(in the rows, 128 means zero)
which system made each run
Goro, run 1 (10 x 22)
[[117 149 126  81 127 126 123 114 109 153 116 148 150 122 105 151 129 134
  142 169 108 101]
 [ 81 106 127 148 118 126 155 114 153 156 119 133 130 154 120 118 135 112
  148 100 141  98]
 [131 136 125 136 147 128 117 112 124 107 172 120 113 162 112 117 114 124
   80 139 121  89]
 [143 130 127  88 132  84 151 110 134 147 128 146 104 129 148 157 140 127
  115 144 155 125]
 [106 124 152 149 136 146 118 135 111 123 103 128 105 151 174 142 146  90
  123 114 150 109]
 [136 164 128 109  94 123 106 147 114 127 134 147 116 154 125 142 101  94
  109 137  88 121]
 [125  98 106 108  85 112 130 136 121 169 114 146 132 150 142 106 106 123
  126 122 164 143]
 [141 109 147 157 119 119  97 140 145 116 135 114 102 118 151  87  99 111
   94 107 132 125]
 [183 134 113 116 111  98 136 133 115 104 139 117 120 120 153 140 115 132
  109 132 117 177]
 [149 106 126 129 125 142  93 150 111 132  82 126 122  98 155 133 139 131
  152 116 151 169]]
zif, run 2 (10 x 22)
[[146 133 202 132 117 107 168 123 148 118 144  86  99 111 171  99 105 134
   60 165 123 107]
 [148 124 102 136  95  83 139 102 137 125  83 112 116  91 169 179 141  86
  177  95 101 154]
 [133 107 110 133 160 181  65 155 107 134 104 143 126 134  94 134 169 167
  175 123 162 152]
 [132 180 152 116 143 151 151 162 119 100 184 141 150 151  97 117 109 157
   83 165  97 136]
 [101 122 125 170 123  88 199  91 141 130 129 120 169 121 177 103 104 108
  134 125 129 122]
 [144  80 118 155 111 120  77 100 160 136 103  87  86  98  97 116 134 132
  155  93 121 112]
 [145 154 120  89 167 133 118 130 123 113 154 147  92 151  90 186 177 143
  132 135 129 122]
 [ 86 160 179 112 151 151 160 141 113 141 111 151 177 103 153 127 132 133
  131 173 129 113]
 [120 122 113 169  75 149 124 114 103 119 112  79 153 136 139 111  94 102
  131 125  78 118]
 [127 102  58 121 156 113  95  94 127 120 162 128 132 125 102 129 130 115
  123  83 147 124]]
Lubu, run 3 (10 x 22)
[[ 98  97 126 111  79 177 115 146 139 161  85 106 102 156  60 156 173 134
  180  85 112 119]
 [ 87 132 152 123 140 120 195 130 151 124 195 131 125 169 140  99 114 111
   50 111 152  91]
 [181 106 120 135 111  41 129  75 150 152  91 126 108  84 168 127  99 138
  153 168 137 136]
 [138 136 141 130 132 177 123 149  91  82  98  77  97 129 157 195 190 100
  137 100 110 149]
 [126 163 120  71 134 118  72 161 128 132 169 194 117 141 108 126  97  91
   73 126 128 111]
 [132 110 106 120  67 114 171 141 116 186  87 147 149 172 127 117 122 163
  172 156 157 171]
 [121  82 143 167 115 162 127 143 127 100 136  62 119 114 160  82 123 111
   82  73 151 145]
 [183 148  91 127 143  61 126 111 173  97 176 149 107 102 102 146 115 132
  128 105  98 157]
 [134 132 135 102 179 151 141 150 102 134 104 158 143 112 147 162 186 165
  160 148 182 173]
 [111 158 180 164 119 165  83 192 131 116 116 161 146 112 144  82  90 103
  117 128 101 135]]
zuk, run 4 (10 x 22)
[[139 108 117 137  69 144 107 147  96 119 121  89 110 162 163 105  95  87
   79 101 129 138]
 [164 114  96 120  84  79 105 132 148 136  93 139 105  98 149 151 122  98
  163  84 124 176]
 [152 110 133 119 124 127 138 180 125 114 141 133 104 139 175 116 135 121
   84  87 185 187]
 [187 132 143 121 127  98  58 149 127 119 107 150 114  69 168 107  87 121
  116 147 129 163]
 [167 109 116 122 123 100 158 142 113 150 111 152 145 129 169 105 120 174
  137 164 188 200]
 [170 107 107 163 165 142  79 142 119 100 146 117 155  88 121  69 101 179
  122 132 146 179]
 [176 151 131 139 177  77 158 121 165 116 156 165 141  97 114 116 122 197
  152 173 131 171]
 [131 112 155 165 205 136 143  99 128 111 160 107 150 109 132  74 125 191
  100 177 170 110]
 [122 155 135 151 204 133 121  83 124 117 119 141 175  78 101 136 141 180
  184 190 106 106]
 [ 90 142 124 113 190 164 179 101 112 134 174 126 171 164  70 127 157 188
  125 181 139  88]]
Takem, run 5 (10 x 22)
[[117 108 113 126  89 210 115 173  47 118  93  82 159 146 162 126 142 112
  116 105 146 172]
 [167 151 121  91 100 102  52 158 142 157 125 192 120 113  78 104  73 150
  135 164 102 140]
 [125  87 137 141 115  96 205 140 166 141 158 118 134 141 156  67 112 152
   87 101 191 165]
 [171 120 106 168 156 138  60 111 102  69 137  77 142  64 152 111 102 110
  106 114  98 141]
 [180 145 103 139 135 114 162 135 132 122 132 139 131 152  86 149 149 211
  183 165 118 193]
 [102  94 201 125 161 197 117 160 131 138 111 101 135  85 123  81 152 176
  110 139 174 122]
 [124 164 148 204 128 112 126 108 141 121 136 138 161 133 121  84  68 132
  148 181  62  93]
 [100  96  63 118 173 126 175  68 110 144 151 111 184 129 107 121 149 169
  144 139 171 117]
 [103 133 146 146 173 159  99 120 180  98 151 113 115  79  63 141 162 125
  152  77  80  93]
 [102 195 162 142 182 133 191 130 114 104 153 165 142 177 146 172 163 128
  132 172 119 106]]
zuk, run 6 (10 x 22)
[[105 107  67  66  99  99 109  82 115 170 109 132 158  90 118 150 112  87
  142 113 124 102]
 [ 92 128 137 161 107 162 139 193 140 139 120 166 117 199 115 114 145 117
  150  79 152 151]
 [180 149 142 120  85 122 101 134 125  92 139  81  86 113 125 147 108 108
   86 127  62 133]
 [117  97 105 109 103  61 165  96 151 169 109 148 125 121 177 132 116  95
  132 104 173 132]
 [132 116 146 168 140 178  79 181 101 100  99 126 110 135 167 122 148 113
  134  93 160 163]
 [188 154 113  59 110  99 109 140 112 125 137 146 123  92 123 157 109 138
  110 154 105 172]
 [120  88 122 140 113 106 136 138 144 165 131 152 142 141 144  55  85 146
  110 128 188 145]
 [175 137 138 199 136 133 105 144 125  86 106 114 129 103 147 117 124 156
  167 140 100 180]
 [167 122  94  89 170  89 161  96 125 115 171 119 133 108 127 144 140 169
  102 146 158 156]
 [103 117 165 155 185 136  93 136 157 139 130 165 143  87 123  74 118 152
  133 139 167 107]]
fuded, run 7 (10 x 22)
[[ 93 115  92 205 190 164 104 128  94  90 145 135 190 128 164  83 121 107
  130  92 165 142]
 [160 140 120 150 121  83 124  86 168 150 138 136 105 148  51 124 108 188
  175 185  87 101]
 [114  94 150  99 165 165 189 120 112 126 117  75 129 105 155 154 198 163
  114 122 189 144]
 [ 84 162 155 188 186 148  75 124 131 114 118 169 153 113 127 115 117  99
  158 143 101  74]
 [132 148 144  99  90 129 195 118 108 154 129 110 133 185 101 144 129 174
  124 207 104 110]
 [ 60  84 126 103 149 181 116 117 117 145 129  98 144 115 123 114 152 101
  101  81 170  79]
 [107 180 131 160 148  91 144 114 158 115 166 180 105 192 113 145 118  96
  126 132  97  79]
 [145 109 129  55 107 115 124 103  85 160 106 111  92 153 156 164 140 125
   87 172 171 101]
 [ 79 142 159 119 110 142 113 143 149 124 106 135 114  99 144 155 139  45
  128  67  95  97]
 [150 173 105 109  89 119 119 168  87 120 147 174 121 205 141 140  99 103
   94 147 120 148]]
zif, run 8 (10 x 22)
[[138 100 147 156 128 174  46 154 113 120 113 104 132  94 124  64  92 135
  105 126 129 126]
 [160 150  65 103 106  83 159 118 129 116 181 146 121 179 105 154 113 121
  108 118 106 153]
 [ 97  93 162 134 164 120 152 132 160 159 111 151 129 101 163  95 145 140
  130 113 205 129]
 [179 147 169 141  78 122  96 148 139 116 105 107  71 132 122 141 112 128
  126 152  68 133]
 [142 128  81 114 165 125 156 113  83 106 126 126 157 127 165 173 164 130
  142 122 164 174]
 [111 132 158 147 124 160 108 173 156 141 124 153 156  96  87  78 108 157
  156 123 109 149]
 [154 137 108 172 127 112 165 104 115  93 167  96 109 199 131 129 121 139
  104 143 115 119]
 [124 105 133 116 167  95 138  94 169 132 130 127 146  36 137 124 136 133
  139 110 145 131]
 [127 137 150 145  97 143 127 135 148 141  96 124  88 170  87 153 155 143
  176 135  93 110]
 [130 143 128 120 191 159 121 111  79  90 142 103 149 108 149 151 155 135
  101 156 137 117]]
fuded, run 9 (10 x 22)
[[122 132  86  96 114  92 145 143 118 167 152 201 141 200 129 112 104 132
  112 142 183 144]
 [137  80 160 125  96  91 112 104 173 139 123  88  68 100 148 105 112 101
   88  95 144  94]
 [159 170  97 144 142 106 129 114 101  64 142 123 119 132 169 193 141  79
  126 106  86 153]
 [150 123 109  85  97 127  62 157 107 171  74 172 121 120 119 148 128 132
  171 145 144 156]
 [125 133 186 126  92 140 158 196 167 123 133 125 124  95 133  93 115 129
  103  87 112 173]
 [156 124  69 159 134 106 110 113  95 101 164 125 177 125 153  82  70 124
   99 130 131 162]
 [160  83  88 141 102  89 127  86 168 148 108 104 107 109  83 128 133 159
  182 108 118 147]
 [158 123 149 154 185 150 130 159 133  82 134 123 104 113 142 147 183 162
  138 104 161 181]
 [136 158 153 144 168 120  95 124 125 128 109 164 173  69 135 107 102 155
  156 193 112 131]
 [111 115 147 156  90 163 198 124 118 142 102  72 168 134 119 104 130 172
  159 154 110 142]]
Lubu, run 10 (10 x 22)
[[192 151  79 128 141  78 111 102  97 101 187 136 139 149 134 107  67 142
   72 178 122 138]
 [131  84 104  89 108 151 106 132 124 164  63 113 138  74 101 159 171 157
  202 103 142 172]
 [ 86 155 170 172 155 168 151 186 148  84 175 150 121 173 135 109 137  96
   88  77 130 124]
 [181 134 102 118 134  63 117  97 129 147 147 156 154 104 118  92  69 175
  119 200 132 138]
 [106  99 128 154 122 182 139 132 109 125  66  79 151  96 133 154 182 139
  202  98 123 157]
 [104 162 144 151 178 145  94 146 148  85 198 155 116 148 103 104 115 101
   73 102 113  89]
 [143 135 106 100 125  81 154  88 133 173 116 160 161 118  99 130 110 185
  173 205 126 132]
 [ 75 100 167 171 133 195 135 131 105 118  82  77 143 112 162 122 166 109
  148 104 142 109]
 [137 163 124 144 139  94  97 106 154 101 186 139 101 142  93 118  88 101
   86 131  69  77]
 [127 116 103  74 130 111 165  81 106 171  99 125 147 125 115 169 162 168
  170 175 153 118]]
Takem, run 11 (10 x 22)
[[139 138  63 107 142 179 132 144  62  98 132 111 133 187 108 198 191 138
  151 105 134 173]
 [128 148 210  53 121 148  84 182 158 159 102 170  84  88  92 148 148 146
  122 153 122 114]
 [ 97 136 175 182  85  99 182 138 142 153 105 152 130 175 202  83  84  91
  112 142 143 110]
 [139  87  38 113 110 117  78  67  70 133 127  87 156 123 141 123  93  95
  105 121 135 108]
 [153 130  83  95 107 110 134 157 174 123 157 146 113 120  57 155 145 142
  155  61  99 189]
 [140 146 191 120 177 152 126 193 124  93 149 151 102 124 178 123 151 130
   71 123 178 158]
 [181 134 163 163  98  89 109  98 118 129  80 100 102 109 178 124  93 132
  135 199  96 117]
 [110  84  75 136  76 160 155 128  89 160  92  98 178 159 114 105 126 157
  170 122 151 167]
 [117 125 116 106 147 161  54 160 149 133 170 154 144  96  56  78 101 141
  102 102 121 127]
 [149 157 147 152 166  66 194 120 180 102 184 155 130 120 142 106 108 151
   99 143 132 146]]
kuf, run 12 (10 x 22)
[[163 121  98 136  92 154 149  91  56  86 123  25 114 170 157 170 146 116
  102 143  95 125]
 [ 99 118  94  63 110 130 139 125 152 159 111 138 180  48  73 147 143 132
  179  88 100 154]
 [ 76 136 162 170 172 141 129 145 145 162 130 196 137 190 118  85 128 149
  147 157 181  87]
 [158 135 158 117 132 133  99 115  94  94 159  74 105 114 163 116  98 107
   32 158 115  93]
 [124 120  98 110  75  83 182  97 140 142  94 105 133 111 152 182 141  82
  166  90  96 140]
 [ 96  87  88 109 154 171  96 134 117 163 123 150 137 157  74 120 166 162
  162 108 189 129]
 [129 165 203  91 141 131 110 174 147 134 147 171 107 118 131 111 109 130
   73 168 128 109]
 [153 118 105 157  90  80 161 106 105 122 117 104 126 153 206 120  96  93
  102 131 140 145]
 [144  95  77 105  90 137  88 120 137 137 119  99  99 132  67 150 146 131
  154  75 110 139]
 [116 141 159 108 168 128 165 164 167 138 153 181 124 139 103 127 160 171
  137 127 160 153]]
Goro, run 13 (10 x 22)
[[111 155 158 161 166 122 185 127 152 120 157 147 167 127 121 101 118 169
  133 165 123 126]
 [125 117 128 122 145 129 144  65 114 132 112  74 135 108 121 151 151 150
  143 171 111  81]
 [ 96 136 108 125 159 125 132 110 154 120 144 141 105 141  92 174 173 107
  155  81 120 101]
 [100 158 141 113 162 155 137 146 109 134 155 169 133 189 111 136 146 144
  111 158 153  99]
 [ 87 138 166  91 118 111 155 103 135 168 113 140 130 122 142 130 118 111
  110 167 127  63]
 [105 124 101 153 111 102 146  84 123 129 134 117 106 186 148 143 124  77
  118 111 129  77]
 [148 129 119  96 125 113  83 134 119 132 148 151  67 185 121 147 129 115
   86 130 152 103]
 [121 129 162  92 107 107 146 163 129 149 118 163 101 146 187 132 122  96
   88 124 170 138]
 [136 134 138 152  89 120  99 136  92 125  97 122 122 142 201 118  87  72
  102 143 119 124]
 [169 116 101 118  50  99  93 148 125 137 107 121  94 144 133 125  92  99
  121 107 106 158]]
kuf, run 14 (10 x 22)
[[108 150 167 132 203 131 134 127 116 100 150 157 109 146 186 148 157 103
   85 141 180  95]
 [162 128 124  88  93 121  89 111  70 132  74  98 122  95 185 173 120  92
  119 161 116 127]
 [ 94 116  99  94  51 154 165 158 112 174  95 133 160 167  99 135 131 128
  164 110 117 153]
 [113 112 109  97 142 119 118 137 152 158 185 170 141 148  76  71  93 152
   86 127 166 114]
 [152 122 182 148 125  71 138 112 180 120 141 119  56 130 159 116 114 114
   85 132 135  95]
 [155  99  93 131 127 125 130 122 108  95 114  85  91 136 170 176 173 100
  128  71 156 166]
 [148 143 112  77 127 138  87 169 121 147 100 182 123 111  97 170 157 146
  176 126 133 178]
 [138 142 160 149 112 138 138 185 121 144 123 167 149 164 136  76  94 172
  124 175 152 168]
 [169 130 110 168  96 104 107 129 135  94 167 101 122 131 127  81  64 115
   85 117  84 141]
 [154 123 104 161 131  86 173  90 180 103 148  98 104 125  94 160 150 147
  169  99  90 141]]

runs to name
run 15 (2 x 22)
[[124 114 163 185 144 140 112 138 122 122 132 131  57 228 156 112 143 120
   95 138 181  86]
 [175 134 143  63  66  92 142 109 137 139 132  86 126  70 122 130  86 143
   92 164  77 136]]
 : Lubu
run 16 (2 x 22)
[[223 138 117  92 134 117  91 120  96  75 164  72 113  76 135 138 105 160
   64 163  95 167]
 [104 137  77  76 129 137 102 160 123 144 100 191 159  92 111 183 163  94
  195  69 133 176]]
 : Lubu
run 17 (2 x 22)
[[ 91 126 126 120 107 145 205 161  98 160 154 157 156 228 148  91 117 144
   88 147 190 140]
 [160 115 118 185 101 145  31 114 131 109 107  82 115  89  87  99  91 126
  159 124  60 113]]
 : zuk
run 18 (2 x 22)
[[103 124 164 198 197 176 110 146 103 113 120 139 191  95 165  59 115 164
  138 167 166 138]
 [119 135 136 174 124 132 173  74 144 133 139  81 173 128  63  95 104 190
  164 192  60  86]]
 : fuded
run 19 (2 x 22)
[[162 116 129 116 184  95  97 107 157 111 123 136  62  97 136 178 184 131
  142 106 166 134]
 [101 140 190  67 158 162 133 172 118 142 121 154 148  79 161 118 136 132
   85 148 167 132]]
 : zuk
run 20 (2 x 22)
[[157 161 136  43 119 122 118 154 107 132 125 147 109 107 132 188 143 121
  105 149 117 148]
 [ 90 138 138 140 111 160 151 172  88 142  91 158 172 151 174 120 129 106
  149 130 153 158]]
 : zif
run 21 (2 x 22)
[[ 94 153 102 149 164 139 127 150 117 105 153 174 148 159 143 139 136  86
  127  89 139 132]
 [132 113 135 130 126 105 111 112 138 161 126 148 142 122 121  73  81 152
  119 176 144 107]]
 : zif
run 22 (2 x 22)
[[148 147 117 102 114  89  96 122 143 132 144 154 128  93 118 120  84 107
  110 131  97 122]
 [144  93 113 154 108 113 162 128 129 141 114 117 120 161 150 112 135 147
  142 120 169 162]]
 : Goro
run 23 (2 x 22)
[[122 137 152 153 134  85 161 129 210 131 150 160  81 144  93 135 146 133
  156  96 115 117]
 [165 125 138 115 164 125 120 117  77 108 126 112 114 128 190 142 140 138
   85 174 175 137]]
 : fuded
run 24 (2 x 22)
[[139 111 133  70 133 150  99 136 125 133 138 107 140  65 109 115 121 145
   95 129 131 134]
 [107 160 125 138 102 123 158 151 134 129 132 164 122 190 128 150 130  95
  139 111 109 130]]
 : zif
run 25 (2 x 22)
[[162 145 127 112  90 136 110 146  91 107 120 110  71 190 143 179 146 100
  106 128 111 132]
 [121 141 121  48 112 125  80 161 126 149 122 168 131  84 122 147 119  89
  110 101 124 138]]
 : fuded
run 26 (2 x 22)
[[100 118 132 164  72 102 237 138 118 145 114 120 157 185 210 103 103  97
  115 116 155 158]
 [150  88  46  97 118 122  28  97 125 128 162 112  97 132  59 120 111 111
  107  81 123 105]]
 : kuf
run 27 (2 x 22)
[[124 111  61  97 116  96 121  61 123 145 148 107 150 115  88 141 108 117
  137 127 100  96]
 [102 132 110 113 152 137 157 152 162 113 157 149 128 124 103 158 172 115
  144  48 134 158]]
 : Takem
run 28 (2 x 22)
[[132  92 152 119  95 138 130 118 117 145  84  81 111 106 157 125 135 129
  123 132 142 125]
 [135 144 120 127 111 113 126 131 135  99 148 121 105 139 138 156 128  80
  103  86  97 126]]
 : Lubu
run 29 (2 x 22)
[[113 137 136  83 111 111 132 120 147 174 118 162 134 123  83 134 124 145
  149 161 118 104]
 [101 109 160 138 121 151 170 143 123 124 131  99 120 153 163 118 142 115
   93 108 160 123]]
 : fuded
run 30 (2 x 22)
[[151 123 165 161  86 115 139 167 157 128 140 130 137 109 147  50  63 138
   93 128 119 166]
 [172 101  78 164 153 105 113 103  98 107 147 109 170 104 161  79  85 155
  114 147 156 173]]
 : Takem
run 31 (2 x 22)
[[146 108 106 183 173 125 128  91 107  98 143 100 128 139 152 113 130 148
  124 140 152 126]
 [137 135 130 127 154 127 113  95 140 132 111 121 117 101  89 162 156 159
  179 152 101 107]]
 : fuded
run 32 (2 x 22)
[[100 132 147 116 120 154 142 155 105 159  85 157 140 151 145 141 153 131
  158 148 158 133]
 [139 133 101 114  99 166  98 143  90 117 141 104 148 142  99 117 106 129
  106 129  98 139]]
 : zuk
run 33 (2 x 22)
[[118  84 115 121 112 159 133 154 144 119 140  93  98 138 116 126 162 117
  107  40 159 157]
 [170 184 151 118 131 128  91 167 107  87 148 153 120 115 145 145 107 110
   90 151  82 152]]
 : Takem
run 34 (2 x 22)
[[130 125 151 140 115 121 175 131 143 135 126 119  94 178 129 139 151 148
  128 138 143 124]
 [118 114 132 130 135 147 105 111 120 111 121  86 141  81 136 124 123 104
  112 110 109 108]]
 : zuk
run 35 (2 x 22)
[[189 107  74  99 167  78 101  99  94 106 115 128 102  98 204 175 153 111
  116 116 196 176]
 [160 157 176  98  97 159  68 226 137 117 100 174  67 124 124 164 153 119
  138 102 115 188]]
 : Lubu
run 36 (2 x 22)
[[109 160 168 168 169 200 108 192 109 104 102 162 112 171 119 162 188 144
  178 131 135 148]
 [153 175 129 145 155 141 134 118  81  95 157 117 200 103 137 101  80 160
  102 210  87 139]]
 : zif
run 37 (2 x 22)
[[125 102 144 117 155 114  74 114 162 149 101 144 137  33 123 102 114 132
  152 121 138 121]
 [143 154 151 188 117 125 203 144 129  95 127 112 139 155 157 135 133 146
  150 141  97 171]]
 : fuded
run 38 (2 x 22)
[[145 113  88 102 164 107 127 107 115 144 133 152 148 129 123 124 132 166
  139 153 177 143]
 [117 110 183 166 136 125 139 117 173 134  98 111 103  97 138 116 143 135
  154 122 127 108]]
 : fuded
run 39 (2 x 22)
[[136 113 120  98 105 112 145  66 117 159 115  82 129 125  95 142 126 161
  136 189 108  79]
 [ 76 121 138 103 136 176 135 130 128 117 127  97 131 106 121 165 172  84
  122  70 116  99]]
 : zif
